In the data rows, zero lies at 4.5, halfway between 4 and 5.
Here are some points:
[4 5 2 5 5 8 2 4 5 5 5 6 5 6 7 3]
[4 3 3 4 5 6 4 4 4 5 5 6 4 6 3 6]
[5 5 6 5 4 3 5 5 5 4 5 3 5 4 5 4]
[4 6 6 7 4 0 7 4 5 3 2 3 4 2 6 1]
[2 3 4 5 4 2 7 4 3 4 4 4 3 4 2 5]
[2 3 3 6 4 2 9 4 3 7 2 3 2 1 2 7]
[5 5 5 6 3 3 6 4 4 4 3 4 5 4 4 5]
[4 5 6 6 5 1 8 4 5 5 4 2 5 0 3 5]
[6 5 3 4 5 8 2 5 4 5 6 7 4 8 5 5]
[5 4 4 3 5 4 6 5 5 6 4 5 3 4 3 6]
[2 2 1 5 4 8 4 5 0 6 4 6 2 7 2 8]
[5 5 5 3 5 6 4 4 6 5 5 5 5 5 4 5]
[5 4 6 5 5 1 5 4 5 2 4 2 4 3 5 3]
[0 2 0 7 5 4 7 5 0 7 3 8 1 6 0 6]
[5 6 6 4 4 4 3 6 4 4 5 5 4 6 7 3]
[4 4 3 5 4 6 5 4 4 5 4 5 4 5 4 5]
[4 1 4 5 6 2 6 4 6 4 4 1 3 1 3 5]
[4 4 5 5 4 5 4 3 5 3 5 2 6 3 7 4]
[4 4 3 6 5 5 5 5 4 5 5 4 5 4 4 6]
[3 4 4 4 5 6 2 5 5 5 7 5 5 6 5 4]
[3 6 4 4 4 3 7 4 5 6 3 6 4 4 3 4]
[6 5 5 4 4 5 4 4 6 5 5 2 5 3 8 4]
[7 4 4 3 6 7 3 3 7 3 6 5 5 6 5 3]
[7 6 6 5 4 4 4 5 6 4 5 4 6 3 6 4]
[6 4 4 4 5 9 4 3 7 5 4 5 4 5 5 5]
[3 5 4 3 5 7 1 4 6 4 6 6 5 7 7 3]
[4 4 3 6 5 4 7 5 3 7 4 5 3 3 2 7]
[5 4 3 3 6 8 0 5 5 4 7 8 6 9 5 4]
[5 1 1 4 6 7 3 6 2 5 5 7 1 7 2 7]
[5 5 4 3 4 6 4 5 6 6 5 6 5 5 4 5]
[6 4 5 5 4 4 4 4 5 3 4 3 4 5 7 3]
[1 1 1 3 7 8 2 6 3 6 8 9 4 7 0 8]
[2 3 1 4 5 7 5 7 0 8 5 9 3 8 0 9]
[5 3 5 5 5 6 3 3 6 3 6 2 6 3 7 3]
[4 7 5 5 3 3 6 4 4 5 3 6 5 5 5 4]
[5 6 5 5 4 4 7 4 5 5 3 3 5 3 4 5]
[8 5 4 4 5 7 3 6 6 6 6 3 4 4 7 5]
[5 4 3 4 5 5 5 4 5 4 4 6 4 6 3 4]
[7 4 3 2 5 9 1 6 5 5 7 9 5 9 4 5]
[3 5 4 6 4 4 6 4 3 5 5 4 5 3 4 6]
[7 6 6 4 5 4 2 5 6 2 6 5 7 6 7 2]
[2 5 5 3 5 6 2 5 4 4 5 6 5 7 4 5]
[1 4 5 6 3 3 5 5 0 4 4 5 5 6 2 5]
[4 3 4 4 5 5 3 6 4 4 5 5 2 6 5 5]
40 more points follow, each with its number after it:
[4 5 4 4 5 5 5 3 6 5 4 6 5 5 4 4] 0
[2 3 3 5 6 5 7 3 4 5 4 5 4 3 1 6] 1
[1 3 1 6 5 4 5 5 2 6 4 8 2 6 3 4] 2
[2 4 6 2 5 6 1 7 3 5 6 6 4 8 4 5] 3
[4 4 5 6 3 1 8 4 3 5 3 3 3 2 3 5] 4
[3 4 4 3 6 5 4 7 3 6 5 7 2 7 1 6] 5
[7 6 6 4 4 4 4 4 6 4 5 3 6 4 6 4] 6
[6 8 9 3 4 2 4 6 7 3 5 3 6 4 7 3] 7
[6 6 5 5 3 3 6 4 4 5 3 3 5 3 6 4] 8
[7 4 3 4 4 7 3 3 7 3 4 7 4 7 7 2] 9
[2 3 4 5 6 3 5 5 5 5 6 4 5 3 3 5] 10
[4 4 4 5 4 5 7 3 5 5 3 2 4 2 5 5] 11
[5 5 5 6 4 6 3 4 3 4 5 3 5 5 6 5] 12
[1 3 2 6 4 4 8 5 1 8 2 7 1 5 0 7] 13
[7 7 9 2 5 5 0 7 6 2 7 5 6 8 9 1] 14
[3 5 6 3 5 5 3 4 6 3 6 5 7 5 5 3] 15
[7 6 7 3 5 3 4 3 8 2 4 6 6 5 7 1] 16
[4 5 4 4 4 6 6 4 5 6 4 5 4 4 4 5] 17
[6 5 6 5 4 3 5 3 6 2 4 1 5 2 7 2] 18
[3 0 1 4 7 9 2 5 3 6 6 7 2 8 2 7] 19
[5 3 3 4 6 5 3 6 4 5 5 7 3 6 2 5] 20
[6 6 7 4 4 4 3 5 6 4 5 3 4 4 8 3] 21
[5 7 8 7 4 0 6 2 6 1 4 1 8 1 6 1] 22
[4 3 3 5 5 4 5 4 4 5 4 4 3 3 3 5] 23
[4 3 2 5 6 8 2 5 4 6 6 5 5 6 4 6] 24
[0 4 3 5 4 6 4 4 2 5 5 6 5 7 3 5] 25
[6 7 8 5 5 0 7 5 6 4 3 1 5 1 5 2] 26
[0 4 5 7 3 0 9 4 1 5 1 3 3 1 0 6] 27
[4 5 4 2 6 6 2 7 4 5 5 7 3 8 3 5] 28
[2 3 3 5 6 3 6 5 3 5 5 5 3 4 2 6] 29
[4 4 6 4 4 3 5 4 5 3 4 4 4 4 6 3] 30
[0 2 2 4 6 7 5 4 3 7 5 7 5 6 0 8] 31
[4 5 4 5 3 6 4 4 3 5 5 6 5 6 4 5] 32
[6 5 3 6 3 6 5 5 3 6 3 6 3 6 5 5] 33
[4 5 4 6 3 4 7 3 3 5 3 3 5 3 4 5] 34
[1 4 4 4 4 4 8 4 3 7 2 5 3 3 0 7] 35
[8 6 8 4 4 1 7 5 7 3 3 3 4 1 6 3] 36
[4 3 2 4 7 7 2 5 5 5 6 8 4 8 3 5] 37
[6 6 6 5 4 5 4 3 6 4 5 1 7 2 7 3] 38
[5 4 3 3 6 8 2 6 4 6 6 7 4 7 3 6] 39
Which two of these numbered points are nearest to each point below, ignoring the 2 directions in which the first points spread most? Their numbers follow each, nearest first.
[5 4 3 5 4 6 4 5 3 5 4 5 4 5 5 5] > 8 4
[5 3 4 3 7 6 0 6 7 4 9 6 7 6 5 4] > 10 29
[7 4 4 5 4 5 4 4 5 3 5 6 5 6 5 4] > 4 6
[8 5 5 5 5 6 1 5 7 3 7 3 7 5 8 3] > 24 23
[5 4 5 2 5 8 1 6 5 5 6 5 4 7 7 5] > 21 39
[2 2 3 5 5 4 7 5 3 7 3 5 2 3 1 7] > 23 39
[4 7 7 6 3 0 7 3 5 3 4 3 8 2 4 2] > 22 15
[1 1 2 5 3 7 5 5 0 6 3 5 2 6 2 8] > 12 18
[4 4 5 5 4 2 9 2 6 4 2 1 4 0 3 5] > 1 11
[2 5 5 4 4 3 7 4 4 5 3 4 4 3 4 5] > 35 17
[1 3 4 5 7 3 5 6 5 5 6 5 5 4 1 6] > 10 29
[3 3 3 5 5 4 6 4 3 5 4 5 3 4 2 6] > 23 18
[1 6 6 5 4 2 9 5 1 8 2 2 4 2 1 8] > 35 6
[9 5 4 4 4 9 0 5 7 3 7 6 6 8 9 2] > 33 4
[4 6 7 3 4 5 2 5 6 3 5 4 6 6 7 2] > 27 3
[9 8 6 4 4 3 2 5 7 2 5 7 7 6 8 0] > 16 20
[6 3 5 4 5 4 4 6 5 6 5 4 3 4 4 6] > 39 20
[5 4 4 5 6 3 5 5 4 4 5 5 3 4 3 5] > 20 29
[6 6 6 3 5 4 6 5 6 6 4 4 5 3 4 5] > 39 6
[6 7 7 6 3 0 8 4 4 5 3 0 7 0 5 5] > 6 8
[6 5 7 6 5 0 6 4 6 2 5 3 8 2 4 3] > 22 29
[9 6 7 4 5 4 1 3 9 1 6 3 8 4 9 0] > 37 20
[5 4 3 5 3 7 3 4 4 5 5 5 5 6 5 5] > 34 32
[7 7 8 7 2 0 7 3 4 2 3 1 7 1 6 3] > 32 6
[8 5 5 2 5 6 3 6 7 5 6 6 4 5 5 5] > 36 39
[3 3 3 5 5 5 4 5 3 5 5 4 4 4 3 7] > 24 23
[3 4 3 6 3 4 8 3 4 6 3 3 4 1 4 6] > 11 17
[5 7 7 2 4 4 3 6 6 4 5 4 5 5 6 4] > 7 28
[6 4 2 3 6 9 3 6 5 7 6 7 4 7 4 7] > 39 17
[4 4 6 4 4 3 5 5 4 4 3 2 3 3 5 5] > 21 30
[7 7 8 4 3 1 7 4 6 3 2 3 5 2 6 2] > 36 16
[0 2 1 5 5 5 6 6 0 8 4 7 1 6 0 8] > 21 4
[5 6 7 5 3 0 8 5 3 5 3 4 5 2 2 5] > 7 6
[2 3 3 7 5 2 6 5 3 5 5 3 4 2 2 5] > 10 29
[1 3 3 5 5 3 9 3 3 5 2 4 2 3 1 6] > 1 0
[6 4 5 3 6 6 4 5 6 5 5 6 3 6 4 6] > 36 39
